The rows of T fall into a few groups, which share some directions, and each row is roughly a mix of its group's hidden directions.
T:
[[ -2  46  17  36  20   3 -57  30   4   1]
 [-10  10  39  38  45  47   3 -14 -13 -23]
 [  2  32  43  24  21 -28  29  28  44 -11]
 [ 17  20  12  62  38 -22 -16 -23  -4 -32]
 [-13   7 -52   5  36  -1 -45  24  23 -30]
 [ 12  40  23  15  26  -2 -63  31  12   6]
 [-42  15 -26 -53  31 -19 -27  -1   6  28]
 [ 11  -7 -20  -1 -40 -10  18  16 -69 -25]
 [ 43 -28  -8 -12 -42   4  -9  23  24  50]
 [-31  40  14 -14  27  -8   2   7  37 -56]
 [ 12 -39  -1 -24  39   8  -5 -32  16  56]
 [ 18  24  -4  36  28  32  25  34 -51  -7]
 [ 19   1 -36  66  23  -8 -14  16  -5  35]
 [-18 -23  29 -71 -14   6  30  -9  20   5]
 [ 35 -22  12 -17  -2 -39 -12 -37   3 -56]
 [ 11  -8  48 -11 -41  31  26 -21  19 -39]
 [-35 -15 -16 -15  49 -14  30   2  21  49]
 [-11  25  27 -18 -12  33   5  46  39 -40]
 [ 28  12   5 -62  -1 -43  30   2  22  17]
 [ 31   9  46  -9  16  19  -7  -3  28  60]
 [ 19 -17  19  55 -20  45 -37  -9 -14 -12]
 [-16  32  44  27  43  -2  17  10  42  19]
 [  1 -30 -27 -16  58 -38 -19   8  11 -32]
 [ 42  16 -22  -9  37 -40 -13  -2  45  24]
 [ 25   4 -22   4  45 -52   3 -21  27 -35]
 [-43 -45 -38  -8  24  -8 -14 -20 -36 -20]
 [-42 -14  -1 -40  42 -36  25 -13   0  28]
 [ 14 -51 -48 -27 -30  16 -17  12 -27 -10]
 [ 30 -19 -31  22  39  40  40  20   0 -23]
 [ 16  16  45 -12 -43  22  39 -32   9 -25]
 [ 24  38 -31  -6  -7 -10   7 -17  38  57]
 [-30   9   6 -14  70 -30 -24  14   3  22]
 [-24 -11  13 -32 -27 -35 -29 -39  43  13]
 [ 19 -28 -32  19  14  42  28  28 -46 -13]
 [-39   4   2  -6  34  -8  47  15  47  31]
 [ 16 -15  -7  26  38  33  31  60   7  -6]
 [ 17  13 -45  38  18 -33 -17   8 -28  43]
 [  3 -21  13  20 -40  58 -14  28  17 -33]
 [ 16 -19 -22  -8 -25  27 -51 -19 -53  -1]
 [ 50  13  12  35  31   9  14  19  27 -44]
 [-11  22   2  44  45   9  11 -40 -29 -32]
 [ 36 -21  -3  18 -31  -9  22  29 -37 -51]
 [ 15  25 -37  64  17   9 -34  20  -8  -3]
 [-38  50  24   9   2  53   2  11  19 -22]
 [ 15  35 -30  49  31  19   7 -43 -13 -10]
 [-12  25  13  16  40   6 -70  24   0  10]
 [ 38 -19  38 -10 -55  26  10 -12  14 -28]
 [ -2 -32   3  57  46   3 -29   3  -6 -33]
 [-44 -19   4 -52  21 -39  21 -13 -17  20]
 [-45 -33 -14  42  11   2   1 -16 -45 -30]
 [-15 -24 -10   3  36 -35 -14 -45 -40  31]
 [-12  66  39  12  12 -31   5 -30  12   6]
 [-22  -3  22  32  20  60  15  -8 -44  11]
 [ 44 -17 -12  26 -21  44  -6  -2 -18  50]
 [ 28 -12 -17  78  -8   2 -17  14 -15  13]
 [-27 -40  -4 -40  59 -13 -25   4 -10  -7]
 [ -9   1  44 -33 -12  35  26 -16  36 -40]
 [-48  16  36 -12   8  42  33  12  14  32]
 [ 36 -31  -9  21 -39  30  13   7 -20  49]
 [-15 -15 -18  34 -43  40 -27 -18 -38 -21]
 [-10  35 -32  50  21  31 -29  35  -1   4]
 [ 12 -25 -11   5 -34  19 -17  22 -71  -9]
 [ 38 -36 -39  12  19 -44  18 -24 -25   7]
 [ 45  44  -2 -29 -13 -10  -9  26  49   8]
 [ 25  35  33  39 -36  43  -5  16  18   9]
 [ -2 -18  41   3 -33  41  30  44  -8 -25]
 [-14 -18  11 -80 -10 -15   6 -13   7 -26]
 [-19  65  -2 -12  11  43  15  15  17  30]
 [ 34  -3  36  31  34  51 -28  -1  -7 -18]
 [ 29  48   7  63   5  21  -5 -11   7 -22]
 [  0 -43 -41  25 -26   5  -8 -35 -32 -34]
 [-66  26 -10   6  20  23 -21  32 -21 -17]
 [ 17 -19  29 -65  34 -15 -15  25  16  -7]
 [-23 -41 -50 -40 -20 -13  32 -18   2   6]
 [ -4   4  12  42 -68   3  11 -25 -26  19]
 [ 35 -38 -17  22 -24  24  20   1 -32  48]
 [-14  23  23  19  49  12  10  -7   3 -62]
 [-17   0 -35 -13  20 -11  71  29  13   4]
 [-37  -5 -22 -29  43 -26 -17 -19 -49   2]
 [ 29 -18 -13  -2 -71  16  12 -29 -21 -15]
 [-10   2   8  33  57  31  -1 -32 -42   2]
 [ 39   0  11  50  27  48 -15 -24 -16   8]
 [-13 -63 -13 -54  -8 -26  -5  12  -4  17]
 [-32   4  39  18  51  -2   1 -23 -23 -42]
 [-10  39 -12  11 -17  40  28   4  37  49]
 [-14  22  31  -3 -33 -31 -21 -63 -16   1]
 [ 41  42 -14   2  -1   8 -35  25  51   8]
 [-18 -23  38 -66 -18   2  27 -16  13 -13]
 [-16 -19  40  -3 -19  61  13  37 -19  11]
 [ 13 -21 -33 -38 -45 -42  -9  15   4  32]
 [-21 -20  -3  61  -9  39 -16  -2 -26 -35]
 [ 53  -4  11  57 -34   8   2 -18 -14 -22]
 [ 18   9  13  -9 -48  42   4  48  36  -2]
 [-44  27   4 -29 -19 -15 -33 -18 -22  48]
 [-20  -4  34  20 -10  69  23  21 -21   8]
 [-12 -37 -40 -28  22  32 -19 -25  34  26]
 [-25 -51   6 -63 -12 -10  13   9   2  22]
 [ -7  -4  -6 -15  33   2  -7 -29  76  13]
 [ 13  30  34  18  37  16 -43   2  46  11]
 [  6  -8  30  15 -40  61  19  35 -12  -1]
 [-24 -49  -2 -62   9 -27  11   1   5  22]
 [ 15 -42 -36  -7 -20  32 -16  25 -51  -6]
 [-16 -16 -20 -48 -53  29   2 -23 -26  14]
 [ -4  44  18   4 -38  12  42  -7   9  50]
 [ -4   1   6  50 -49   8  18 -33 -37  22]
 [ 37 -45  -3  20  -1   2  33  15  21 -52]
 [-32  -9 -40 -11  58 -33 -25  16  -4  11]
 [-16  -3   6 -13 -43 -15 -27 -58 -40   6]
 [ 51  -7  -9 -19   5 -52 -13 -38   0 -29]
 [-25  21 -37 -27  44 -22   1  10  -2  50]
 [-10  25   9   2  41 -14  31  -5  68   7]
 [-13  38   2 -49  28 -42  18 -30 -13  18]
 [ 38  28  35 -27 -40 -22  23 -13   0  37]
 [ 17  27 -40  50 -40  25 -22 -17   8  10]
 [ -1  15 -35  64   8  16 -32  32 -18   8]
 [ 34  32 -36 -16   3 -34  -1 -16  37  42]
 [ 19  -2 -26 -19 -16 -72   0  -7  36 -11]
 [ 25  -7  36  10  27  27 -16 -14  23  61]
 [ 30 -34 -28  -2 -29  21 -19  24 -50 -25]
 [-31  -6   5 -34 -30 -53  14 -24  40   5]
 [-48  25  35   0  -1   7  20  12  -3 -60]
 [-44  33  15 -28  26 -33  37  12  -2  33]
 [-16 -23  35 -64 -27  10  15  -9  10 -30]
 [ -5  -1 -28 -44 -47 -38   9  30  29   6]
 [-15 -34   6 -67  22 -26  34  -6  -5   4]
 [-24  57  34  -6  -2 -45  -1 -22  24  15]
 [ -5 -16   0 -77 -10 -22  38  -7  -3   9]
 [-41  30  17   0  42 -27 -12 -27   0 -45]
 [ -2 -21 -10  57 -40  28 -18  33 -26  -1]
 [-20 -21  42 -57 -28  14  25 -12  12 -23]
 [ 26 -16  26  28 -49  29 -10  -2   1 -51]
 [  4 -23  -3 -32 -30 -42  -9  30  53 -17]]

In each list below, one row fits none of the groups, and each other row fits one group, some only roughly. Which row is it?
    z_107: [-26 -16 -55  13 -35  20  -1 -12 -26 -41]
    z_509: [  9  42  -5   5 -20   4  16 -14  28  69]
    z_13: [ 10  14   6  36  28   7  62  40 -13 -16]
    z_449: [  5  15  34  39 -45  42  35  16   8  -3]
    z_708: [-18  31   4  11  46  -5  54 -18  37  14]
    z_253: [ 20 -34 -13 -29 -34 -25 -21   8  11  58]
    z_982: [-45  34 -36   6  58  -9  -7  17   3   1]
    z_41: [ 35  40  14   0  20 -14  51  35  -6  28]
    z_10: [ -9  -3 -25  55  20  -2 -48  34 -24 -11]
    z_29: [-25  48  41  22  36  -4   4 -11  15  39]
    z_769: [  3 -44 -22 -35 -17 -14 -16 -26  56 -10]
    z_339: [-28   2 -16 -58  31  18 -25  41  -2  18]
    z_516: [ 44 -15 -15  22  30 -28   8 -11 -27 -54]
    z_177: [ 39  -9 -35  -5  64 -16 -24 -20   1  12]
 => z_41
    z_159: [ 11 -19  -1 -27 -39  -2  60 -33  11  28]
    z_440: [ 20  33  20 -22  26 -33   4 -32  41  38]
    z_61: [-31   2  -3 -24   0  32  45  14  15  57]
    z_56: [-51  11 -12  48  11 -14 -16  23 -25 -39]
    z_312: [  4 -30 -48  16  33   4 -39  14  27 -35]
    z_926: [-27  -5  29  -7 -70   8  20  33  -8 -11]
    z_704: [ 35  -8   1  54  -8 -27  28 -34  -3 -36]
    z_112: [ 35 -13  19  49   8  48   3  21  35 -13]
    z_385: [  8   9 -31 -16  49 -42  -9  26  41 -20]
    z_6: [ 32   2 -22 -17  72 -22 -25 -11   9  -1]
 => z_440
    z_403: [-33  41  -2 -13 -11 -45  45 -32 -12   8]
    z_879: [ 15 -44 -40   8  -6 -48 -34  13 -28  -1]
    z_973: [  9  15 -30  25  19 -51 -15 -57  -7   0]
    z_724: [-35 -40  17  24  52 -13 -12   7 -31 -26]
    z_256: [-33 -12  31  32 -29  13  20 -26 -54   9]
    z_958: [ -3  22  -7  11 -59   5  43 -24  -5  41]
    z_603: [-26  13  -9 -63  44  -1 -25  22   9  15]
    z_895: [-16 -18 -40   3  30  37   4  50  -9 -36]
    z_566: [-32  -3  19 -57 -33  -5  38 -14 -18  24]
    z_11: [-25 -59 -23 -31  29 -27  -3   8  16  29]
    z_512: [ -5  -5 -28 -14 -34  11 -41 -42 -48  15]
 => z_895
    z_555: [  7  16  65 -33  25 -29   6  10  -1  32]
    z_659: [ 16   2  24 -59  28 -13  21 -46  -1 -21]
    z_478: [ 39  20  -1  24 -54  40   8   3  29 -19]
    z_885: [ -3 -34   6  24  52 -24 -31   9 -14 -44]
    z_743: [-31  45 -14 -22  49 -28   7 -13 -11  35]
    z_142: [  2 -25 -28 -20  42 -37 -36 -20 -33  23]
    z_661: [-27  19  29 -24  14  14  49 -10  22  50]
    z_570: [-14  31 -11  17  55  15  52  -4  24  15]
    z_997: [ 32  22 -29 -10  10 -12 -26  33  60 -16]
    z_889: [ 16 -57 -43  -4  -5 -34 -35  12 -18   2]
    z_64: [-18   2  -3 -30   3  -5 -48 -46  36  35]
    z_288: [ 40 -18  30 -32 -10 -28  39 -42   7  13]
 => z_659
